In the data rows, the value 500 means zero.
How far apart are the two rows of each pair, measured in a hidden way? 0 means very close, and 20 very far. Two or three weighted sums of its numbers give each row a place; it is the straight-line distance between the places.
[413. 523. 478. 570. 367. 399. 385. 616. 708. 621. 458. 467. 614. 447. 536. 347. 472.]
[659. 467. 420. 519. 455. 440. 409. 614. 481. 589. 430. 504. 520. 588. 514. 420. 456.] 9
[480. 564. 394. 549. 521. 337. 383. 526. 608. 623. 557. 552. 484. 492. 483. 443. 493.]
[357. 538. 483. 520. 427. 424. 595. 449. 695. 569. 682. 543. 585. 337. 606. 463. 423.] 3
[422. 423. 464. 517. 572. 463. 596. 428. 568. 590. 468. 526. 382. 585. 517. 535. 498.]
[432. 592. 404. 648. 458. 407. 551. 512. 433. 588. 683. 690. 532. 420. 443. 482. 489.] 4
[522. 592. 593. 415. 491. 655. 577. 499. 490. 359. 503. 353. 480. 458. 466. 503. 546.]
[444. 547. 466. 649. 410. 428. 557. 522. 503. 568. 614. 602. 503. 409. 455. 476. 490.] 15
[373. 542. 508. 573. 450. 438. 555. 383. 531. 583. 635. 584. 514. 382. 590. 519. 408.]
[474. 567. 408. 617. 441. 387. 416. 558. 550. 580. 669. 596. 521. 470. 460. 452. 498.] 16
[375. 507. 623. 532. 406. 544. 580. 585. 519. 433. 517. 442. 526. 358. 507. 422. 519.]
[583. 499. 482. 462. 430. 656. 502. 552. 368. 392. 444. 402. 607. 613. 421. 579. 571.] 2
[483. 438. 530. 512. 593. 449. 495. 462. 467. 530. 478. 547. 458. 551. 410. 567. 533.]
[546. 409. 495. 468. 513. 481. 445. 423. 373. 454. 290. 495. 389. 619. 399. 611. 528.] 2
[603. 477. 504. 456. 523. 590. 474. 508. 356. 410. 400. 514. 466. 630. 431. 616. 576.]
[617. 502. 495. 514. 468. 600. 521. 562. 365. 428. 522. 485. 495. 642. 430. 549. 574.] 9
[582. 623. 631. 222. 493. 752. 644. 400. 416. 237. 493. 366. 437. 545. 588. 608. 586.]
[451. 528. 456. 540. 434. 497. 518. 565. 568. 510. 547. 450. 583. 400. 588. 368. 449.] 6
[541. 455. 456. 581. 528. 483. 415. 530. 454. 557. 475. 527. 577. 563. 478. 472. 443.]
[444. 541. 465. 555. 386. 389. 385. 663. 698. 583. 557. 468. 642. 349. 511. 299. 431.] 3
[566. 373. 500. 489. 641. 550. 553. 392. 383. 476. 385. 524. 449. 631. 387. 644. 547.]
[546. 424. 526. 448. 633. 434. 620. 367. 470. 559. 573. 553. 366. 566. 517. 636. 537.] 14
[470. 554. 514. 537. 411. 496. 517. 456. 590. 523. 516. 489. 497. 489. 560. 428. 497.]
[479. 551. 456. 609. 520. 450. 533. 406. 427. 592. 616. 660. 391. 446. 533. 515. 463.] 12
[509. 470. 498. 524. 470. 503. 451. 468. 582. 523. 521. 488. 478. 473. 624. 488. 445.]
[412. 501. 612. 456. 441. 478. 502. 546. 644. 440. 433. 430. 570. 404. 517. 431. 504.] 15
[526. 434. 554. 447. 665. 529. 544. 421. 363. 435. 469. 524. 423. 562. 464. 608. 524.]
[638. 495. 479. 494. 493. 656. 539. 526. 367. 417. 500. 535. 519. 610. 453. 600. 512.] 3
[537. 531. 430. 522. 364. 496. 370. 550. 567. 540. 470. 450. 610. 545. 488. 428. 452.]
[544. 334. 492. 484. 655. 449. 539. 382. 394. 489. 416. 528. 421. 580. 462. 637. 520.] 14
[422. 502. 376. 543. 502. 393. 464. 465. 522. 609. 571. 570. 421. 474. 572. 468. 435.]
[288. 539. 455. 703. 451. 453. 666. 418. 591. 593. 750. 610. 500. 319. 600. 472. 457.] 6
[572. 532. 426. 511. 499. 444. 382. 552. 477. 542. 390. 503. 513. 568. 498. 454. 444.]
[507. 511. 528. 507. 466. 527. 477. 575. 559. 527. 541. 496. 554. 524. 502. 426. 515.] 10
[427. 406. 536. 456. 493. 456. 452. 502. 615. 541. 426. 507. 466. 495. 541. 470. 503.]
[518. 583. 652. 306. 341. 654. 543. 555. 572. 256. 383. 305. 529. 532. 465. 537. 661.] 12
[525. 433. 545. 481. 636. 517. 611. 407. 346. 480. 454. 473. 507. 530. 464. 580. 526.]
[439. 552. 507. 530. 413. 394. 354. 615. 671. 584. 482. 481. 560. 427. 544. 327. 461.] 12
[443. 360. 587. 459. 517. 442. 533. 457. 639. 557. 433. 429. 543. 465. 511. 503. 505.]
[486. 480. 461. 535. 581. 414. 579. 358. 501. 537. 518. 543. 445. 545. 450. 550. 502.] 10
[540. 510. 578. 393. 607. 559. 623. 379. 401. 396. 517. 420. 402. 466. 598. 548. 455.]
[480. 498. 568. 484. 550. 639. 617. 556. 431. 416. 445. 432. 489. 519. 409. 476. 584.] 8
[329. 529. 486. 565. 432. 486. 621. 452. 575. 546. 685. 598. 487. 376. 589. 526. 462.]
[363. 558. 441. 658. 464. 396. 534. 487. 557. 571. 603. 582. 507. 386. 467. 443. 511.] 3
[503. 500. 584. 404. 577. 496. 556. 424. 443. 428. 379. 380. 443. 487. 437. 520. 505.]
[563. 464. 438. 532. 436. 571. 431. 616. 485. 535. 538. 484. 570. 552. 459. 428. 444.] 11
[510. 492. 506. 472. 621. 449. 528. 454. 450. 548. 525. 571. 487. 551. 433. 562. 463.]
[447. 516. 488. 536. 454. 382. 443. 444. 550. 562. 510. 546. 391. 425. 550. 444. 407.] 9
[407. 513. 594. 552. 451. 425. 462. 560. 596. 500. 541. 463. 564. 381. 505. 404. 456.]
[583. 444. 401. 551. 496. 439. 484. 540. 524. 593. 502. 510. 581. 522. 563. 449. 470.] 12
[431. 457. 556. 602. 546. 492. 581. 584. 556. 548. 521. 496. 583. 384. 509. 437. 488.]
[548. 406. 561. 452. 641. 441. 547. 390. 383. 479. 345. 460. 428. 582. 387. 642. 555.] 3
[578. 531. 418. 636. 403. 545. 395. 629. 480. 586. 506. 556. 622. 575. 405. 419. 539.]
[386. 410. 476. 530. 563. 358. 467. 544. 506. 569. 409. 451. 550. 366. 459. 443. 497.] 10
[594. 376. 565. 486. 685. 565. 616. 373. 314. 508. 514. 551. 447. 623. 455. 647. 533.]
[428. 360. 598. 509. 534. 523. 543. 502. 552. 541. 422. 429. 537. 455. 557. 457. 487.] 8
[476. 449. 466. 513. 681. 395. 518. 460. 446. 518. 536. 549. 405. 518. 500. 577. 503.]
[400. 518. 421. 613. 500. 366. 563. 359. 508. 621. 778. 692. 446. 359. 559. 521. 397.] 14
[482. 528. 476. 506. 435. 441. 463. 526. 620. 559. 561. 551. 520. 523. 505. 492. 489.]
[437. 496. 548. 616. 500. 477. 566. 700. 573. 559. 508. 488. 692. 377. 433. 414. 526.] 18
[319. 549. 568. 569. 451. 349. 552. 445. 641. 550. 571. 514. 524. 324. 578. 399. 485.]
[515. 486. 531. 503. 699. 444. 587. 413. 448. 527. 608. 623. 460. 548. 489. 592. 520.] 2
[494. 515. 476. 587. 451. 401. 392. 598. 525. 568. 429. 500. 516. 495. 431. 393. 484.]
[443. 532. 440. 642. 444. 411. 495. 503. 470. 594. 655. 636. 560. 442. 426. 541. 464.] 10
[375. 575. 493. 552. 490. 489. 628. 417. 591. 600. 697. 605. 549. 341. 591. 515. 456.]
[489. 393. 452. 495. 670. 431. 494. 336. 413. 565. 464. 551. 346. 566. 486. 636. 488.] 5
[469. 452. 434. 564. 535. 442. 541. 491. 530. 603. 570. 598. 459. 550. 543. 475. 470.]
[448. 512. 464. 679. 450. 416. 536. 468. 478. 600. 674. 655. 441. 434. 455. 490. 471.] 9
[289. 517. 561. 572. 440. 515. 594. 441. 621. 528. 623. 504. 598. 340. 572. 430. 475.]
[495. 496. 513. 484. 386. 546. 487. 526. 590. 516. 535. 458. 534. 533. 498. 480. 538.] 7
[465. 418. 563. 439. 620. 499. 505. 505. 434. 467. 392. 499. 481. 506. 396. 609. 559.]
[595. 550. 472. 523. 427. 534. 389. 587. 500. 546. 405. 460. 510. 573. 470. 408. 444.] 4
[623. 363. 433. 466. 677. 497. 509. 320. 309. 496. 374. 592. 424. 653. 458. 706. 475.]
[515. 545. 659. 324. 533. 661. 601. 505. 498. 315. 453. 273. 548. 464. 465. 522. 611.] 12
[471. 416. 543. 513. 622. 533. 509. 555. 457. 546. 463. 464. 524. 384. 517. 431. 475.]
[544. 578. 643. 300. 534. 738. 634. 456. 471. 317. 507. 370. 474. 479. 546. 571. 551.] 12
[456. 448. 568. 554. 613. 472. 505. 510. 520. 559. 457. 458. 557. 371. 492. 384. 482.]
[592. 518. 574. 423. 540. 618. 518. 406. 412. 387. 466. 480. 435. 533. 509. 559. 497.] 12
[418. 533. 399. 656. 486. 426. 518. 436. 506. 574. 647. 641. 519. 438. 476. 504. 497.]
[435. 533. 555. 515. 492. 389. 530. 468. 527. 501. 500. 465. 509. 419. 455. 493. 519.] 12
[585. 403. 514. 472. 673. 454. 546. 330. 332. 431. 422. 520. 403. 694. 443. 687. 522.]
[622. 345. 575. 467. 673. 519. 544. 403. 341. 487. 332. 471. 392. 675. 390. 678. 594.] 16
[562. 556. 580. 339. 457. 632. 561. 417. 386. 306. 462. 386. 376. 554. 549. 582. 545.]
[690. 523. 401. 561. 385. 463. 275. 693. 452. 539. 426. 492. 605. 636. 414. 378. 471.] 6
[321. 538. 470. 603. 495. 378. 676. 361. 621. 625. 784. 646. 502. 317. 634. 566. 432.]
[479. 497. 424. 554. 408. 500. 430. 617. 560. 545. 517. 471. 607. 474. 493. 436. 486.] 15
[492. 497. 526. 561. 428. 526. 494. 544. 572. 569. 475. 469. 534. 517. 513. 452. 464.]
[593. 527. 460. 525. 375. 479. 431. 658. 536. 546. 465. 489. 561. 568. 504. 411. 461.] 10
[570. 594. 557. 309. 481. 573. 539. 420. 457. 324. 464. 447. 353. 584. 562. 607. 501.]
[615. 475. 538. 429. 516. 616. 498. 463. 420. 429. 360. 465. 366. 584. 528. 559. 507.] 14
[346. 517. 459. 571. 459. 481. 584. 454. 635. 568. 648. 510. 500. 332. 584. 459. 528.]
[415. 391. 466. 546. 545. 337. 447. 461. 552. 632. 578. 572. 523. 460. 497. 516. 466.] 3
[687. 439. 523. 376. 509. 546. 435. 465. 352. 427. 341. 499. 496. 658. 424. 606. 578.]
[507. 479. 530. 474. 667. 461. 603. 365. 447. 524. 547. 584. 372. 525. 475. 616. 514.] 4
[587. 364. 482. 489. 687. 415. 471. 342. 375. 488. 382. 510. 364. 662. 420. 647. 539.]
[494. 514. 479. 453. 623. 503. 561. 417. 443. 530. 572. 537. 438. 563. 454. 619. 573.] 8
[491. 512. 469. 515. 426. 517. 501. 552. 602. 519. 526. 490. 509. 526. 492. 498. 484.]
[433. 516. 450. 514. 413. 573. 509. 514. 508. 497. 523. 456. 519. 426. 559. 427. 408.] 11
[636. 439. 399. 492. 446. 546. 292. 622. 454. 544. 331. 449. 557. 628. 399. 442. 468.]
[483. 544. 408. 603. 498. 434. 462. 475. 480. 602. 641. 672. 500. 460. 448. 528. 483.] 15
[577. 519. 536. 384. 548. 575. 516. 443. 369. 381. 481. 481. 436. 544. 487. 575. 523.]
[460. 562. 388. 667. 379. 430. 542. 504. 493. 614. 676. 704. 632. 429. 426. 459. 467.] 7
[427. 419. 535. 460. 574. 469. 517. 494. 569. 503. 376. 492. 460. 468. 520. 422. 489.]
[527. 429. 534. 468. 618. 463. 543. 466. 411. 482. 475. 540. 389. 562. 468. 580. 530.] 9
[546. 489. 487. 515. 490. 497. 488. 512. 527. 540. 522. 495. 537. 500. 506. 453. 486.]
[441. 485. 483. 497. 512. 517. 493. 526. 572. 488. 452. 452. 529. 475. 457. 467. 536.] 7
[278. 503. 467. 679. 376. 459. 646. 478. 603. 581. 759. 576. 545. 298. 577. 485. 456.]
[594. 340. 434. 417. 700. 517. 568. 346. 299. 518. 466. 549. 408. 672. 415. 724. 484.] 12
[472. 532. 632. 320. 514. 631. 592. 531. 476. 319. 420. 318. 519. 441. 503. 528. 551.]
[496. 586. 581. 257. 536. 604. 573. 454. 420. 345. 385. 379. 404. 424. 536. 523. 493.] 7
[463. 537. 564. 426. 344. 497. 512. 635. 586. 443. 460. 419. 599. 425. 519. 450. 516.]
[440. 568. 385. 685. 503. 427. 502. 438. 420. 599. 655. 658. 459. 425. 482. 505. 431.] 15
[483. 455. 440. 564. 557. 440. 542. 406. 587. 602. 539. 508. 403. 557. 633. 516. 454.]
[639. 480. 485. 370. 562. 536. 465. 389. 380. 419. 453. 484. 389. 593. 559. 667. 499.] 9
[478. 490. 488. 526. 648. 454. 589. 425. 383. 507. 570. 576. 419. 529. 508. 590. 521.]
[680. 468. 489. 450. 456. 578. 326. 682. 482. 524. 351. 412. 555. 651. 444. 402. 550.] 12
[349. 535. 525. 570. 440. 501. 638. 506. 623. 535. 633. 517. 513. 341. 582. 415. 479.]
[505. 521. 507. 509. 397. 480. 468. 486. 562. 546. 492. 503. 567. 494. 551. 456. 457.] 7
[378. 447. 515. 578. 628. 290. 470. 477. 496. 600. 492. 540. 447. 363. 525. 447. 407.]
[482. 486. 399. 495. 694. 347. 423. 357. 399. 545. 514. 597. 381. 495. 501. 597. 489.] 8
[507. 513. 509. 445. 475. 491. 508. 478. 593. 516. 485. 517. 481. 492. 496. 477. 481.]
[447. 522. 533. 503. 379. 606. 526. 578. 569. 471. 512. 450. 550. 471. 527. 368. 507.] 3
[469. 459. 428. 538. 496. 363. 411. 567. 515. 625. 466. 506. 479. 503. 505. 517. 447.]
[395. 531. 462. 576. 351. 443. 372. 694. 661. 551. 534. 445. 610. 387. 470. 317. 447.] 10
[635. 448. 523. 475. 550. 627. 472. 466. 320. 435. 430. 557. 484. 666. 410. 655. 577.]
[537. 545. 630. 376. 445. 612. 591. 490. 458. 335. 449. 357. 432. 507. 528. 535. 545.] 6
[426. 406. 554. 483. 522. 399. 509. 468. 619. 533. 458. 441. 477. 489. 533. 479. 527.]
[486. 468. 482. 510. 469. 564. 595. 486. 523. 505. 529. 501. 466. 493. 566. 485. 485.] 3
[328. 537. 526. 590. 392. 570. 593. 533. 623. 480. 590. 482. 543. 349. 616. 438. 463.]
[506. 539. 541. 500. 598. 376. 493. 446. 490. 564. 530. 528. 464. 529. 465. 539. 525.] 6
[586. 556. 557. 347. 526. 619. 586. 378. 381. 379. 459. 418. 354. 540. 565. 575. 510.]
[460. 568. 508. 496. 435. 480. 469. 672. 612. 489. 593. 459. 667. 376. 547. 399. 496.] 9
[486. 537. 431. 549. 476. 479. 427. 515. 492. 545. 569. 570. 596. 484. 527. 504. 487.]
[429. 469. 514. 570. 531. 507. 494. 479. 574. 547. 541. 493. 555. 482. 500. 475. 464.] 2
[452. 474. 527. 527. 385. 459. 483. 550. 565. 527. 512. 458. 549. 432. 553. 413. 519.]
[498. 454. 525. 439. 708. 433. 577. 339. 421. 521. 444. 554. 364. 544. 496. 624. 542.] 7
[548. 520. 605. 414. 543. 525. 539. 451. 444. 406. 369. 472. 451. 512. 457. 530. 575.]
[485. 463. 566. 465. 627. 505. 556. 459. 450. 461. 438. 470. 425. 520. 449. 563. 560.] 3
[445. 437. 547. 596. 597. 550. 585. 500. 488. 523. 454. 468. 488. 455. 490. 404. 430.]
[468. 493. 493. 499. 428. 573. 472. 519. 497. 495. 497. 542. 541. 500. 507. 483. 507.] 7
[492. 419. 462. 518. 544. 437. 540. 503. 549. 528. 525. 534. 488. 451. 552. 531. 420.]
[536. 541. 498. 502. 431. 529. 432. 599. 567. 518. 554. 516. 573. 508. 520. 435. 493.] 7
[550. 577. 656. 313. 511. 602. 543. 472. 473. 330. 467. 376. 417. 527. 467. 569. 573.]
[612. 595. 638. 330. 420. 693. 569. 492. 431. 306. 462. 409. 449. 567. 519. 579. 589.] 3
[456. 539. 640. 368. 469. 517. 520. 523. 471. 342. 448. 346. 547. 445. 496. 507. 570.]
[506. 512. 517. 484. 639. 434. 489. 420. 435. 530. 494. 606. 441. 524. 494. 622. 549.] 9
[467. 498. 524. 401. 510. 550. 624. 508. 566. 406. 509. 344. 543. 424. 552. 495. 583.]
[480. 434. 519. 461. 661. 516. 574. 464. 407. 458. 477. 499. 474. 513. 456. 559. 516.] 7
[467. 469. 472. 473. 504. 436. 499. 488. 671. 586. 536. 482. 553. 470. 625. 431. 434.]
[415. 474. 427. 614. 519. 406. 474. 459. 508. 616. 680. 626. 511. 435. 547. 541. 430.] 9
[527. 435. 471. 483. 538. 584. 523. 463. 389. 461. 448. 476. 506. 598. 425. 575. 569.]
[532. 462. 442. 522. 517. 422. 412. 524. 533. 597. 525. 545. 521. 523. 473. 459. 453.] 1
[602. 463. 407. 522. 357. 435. 268. 671. 520. 501. 307. 448. 558. 589. 409. 420. 553.]
[426. 596. 437. 591. 297. 386. 325. 755. 748. 611. 514. 474. 689. 376. 543. 217. 464.] 7
[533. 470. 487. 506. 371. 475. 367. 604. 580. 531. 406. 455. 591. 525. 467. 415. 515.]
[616. 449. 510. 469. 526. 611. 534. 502. 424. 409. 432. 488. 449. 609. 382. 594. 587.] 6
[455. 479. 436. 552. 473. 380. 421. 587. 589. 568. 479. 522. 541. 484. 479. 455. 535.]
[342. 548. 494. 555. 484. 442. 607. 463. 579. 559. 680. 597. 554. 362. 534. 494. 460.] 5
[458. 552. 477. 553. 451. 461. 473. 530. 518. 537. 548. 572. 556. 445. 512. 461. 512.]
[505. 457. 490. 496. 722. 434. 605. 333. 390. 581. 552. 599. 374. 545. 507. 632. 460.] 9
[571. 577. 629. 326. 386. 727. 532. 471. 421. 285. 443. 429. 421. 601. 463. 578. 596.]
[609. 465. 485. 560. 412. 538. 357. 630. 491. 549. 405. 470. 532. 587. 483. 388. 479.] 7
[443. 470. 434. 622. 544. 439. 463. 585. 553. 597. 493. 534. 623. 510. 496. 452. 471.]
[404. 564. 566. 529. 419. 559. 542. 642. 617. 467. 550. 503. 569. 352. 518. 407. 505.] 1
[512. 519. 441. 402. 642. 376. 496. 335. 461. 525. 503. 535. 385. 552. 509. 579. 551.]
[481. 545. 506. 432. 475. 492. 428. 546. 533. 465. 494. 414. 531. 429. 555. 442. 426.] 16
[449. 507. 398. 660. 494. 440. 525. 490. 486. 619. 648. 617. 533. 461. 466. 520. 485.]
[628. 544. 442. 528. 437. 437. 330. 593. 507. 530. 476. 537. 589. 547. 498. 440. 486.] 12
[553. 549. 630. 373. 521. 614. 642. 497. 397. 331. 486. 376. 459. 480. 488. 563. 537.]
[620. 470. 394. 557. 394. 509. 380. 700. 521. 537. 374. 486. 603. 592. 415. 405. 542.] 8
[436. 483. 504. 497. 488. 497. 491. 535. 506. 589. 537. 507. 432. 490. 528. 495. 474.]
[590. 482. 366. 596. 432. 487. 332. 579. 405. 551. 460. 523. 615. 559. 437. 407. 457.] 6
[629. 570. 548. 286. 418. 735. 598. 283. 426. 259. 496. 396. 293. 589. 594. 638. 543.]
[446. 446. 575. 543. 532. 492. 518. 507. 617. 505. 480. 483. 576. 477. 508. 456. 485.] 16
[543. 347. 515. 486. 655. 601. 623. 470. 375. 494. 465. 551. 418. 632. 405. 630. 587.]
[428. 534. 525. 492. 492. 490. 580. 502. 526. 459. 547. 447. 476. 369. 575. 450. 448.] 8
[445. 469. 448. 522. 604. 495. 513. 416. 488. 578. 471. 578. 405. 540. 536. 587. 457.]
[494. 516. 574. 435. 579. 536. 564. 477. 485. 416. 459. 435. 486. 385. 486. 490. 542.] 2
[563. 358. 517. 522. 721. 503. 576. 396. 375. 532. 497. 549. 408. 594. 480. 677. 508.]
[493. 572. 462. 479. 418. 521. 462. 581. 594. 483. 531. 494. 573. 448. 532. 478. 522.] 13
[487. 460. 500. 487. 623. 393. 509. 380. 507. 575. 539. 551. 432. 571. 436. 626. 503.]
[552. 469. 405. 536. 418. 567. 434. 649. 535. 537. 425. 459. 640. 562. 469. 436. 507.] 9
[484. 493. 537. 616. 536. 435. 431. 524. 542. 606. 471. 558. 567. 483. 464. 388. 500.]
[491. 492. 431. 554. 584. 413. 498. 411. 409. 586. 631. 634. 480. 491. 477. 596. 466.] 12
[608. 516. 509. 433. 542. 601. 506. 405. 348. 430. 405. 487. 387. 580. 475. 616. 474.]
[632. 368. 447. 468. 690. 469. 556. 392. 296. 490. 356. 572. 324. 705. 456. 744. 541.] 15
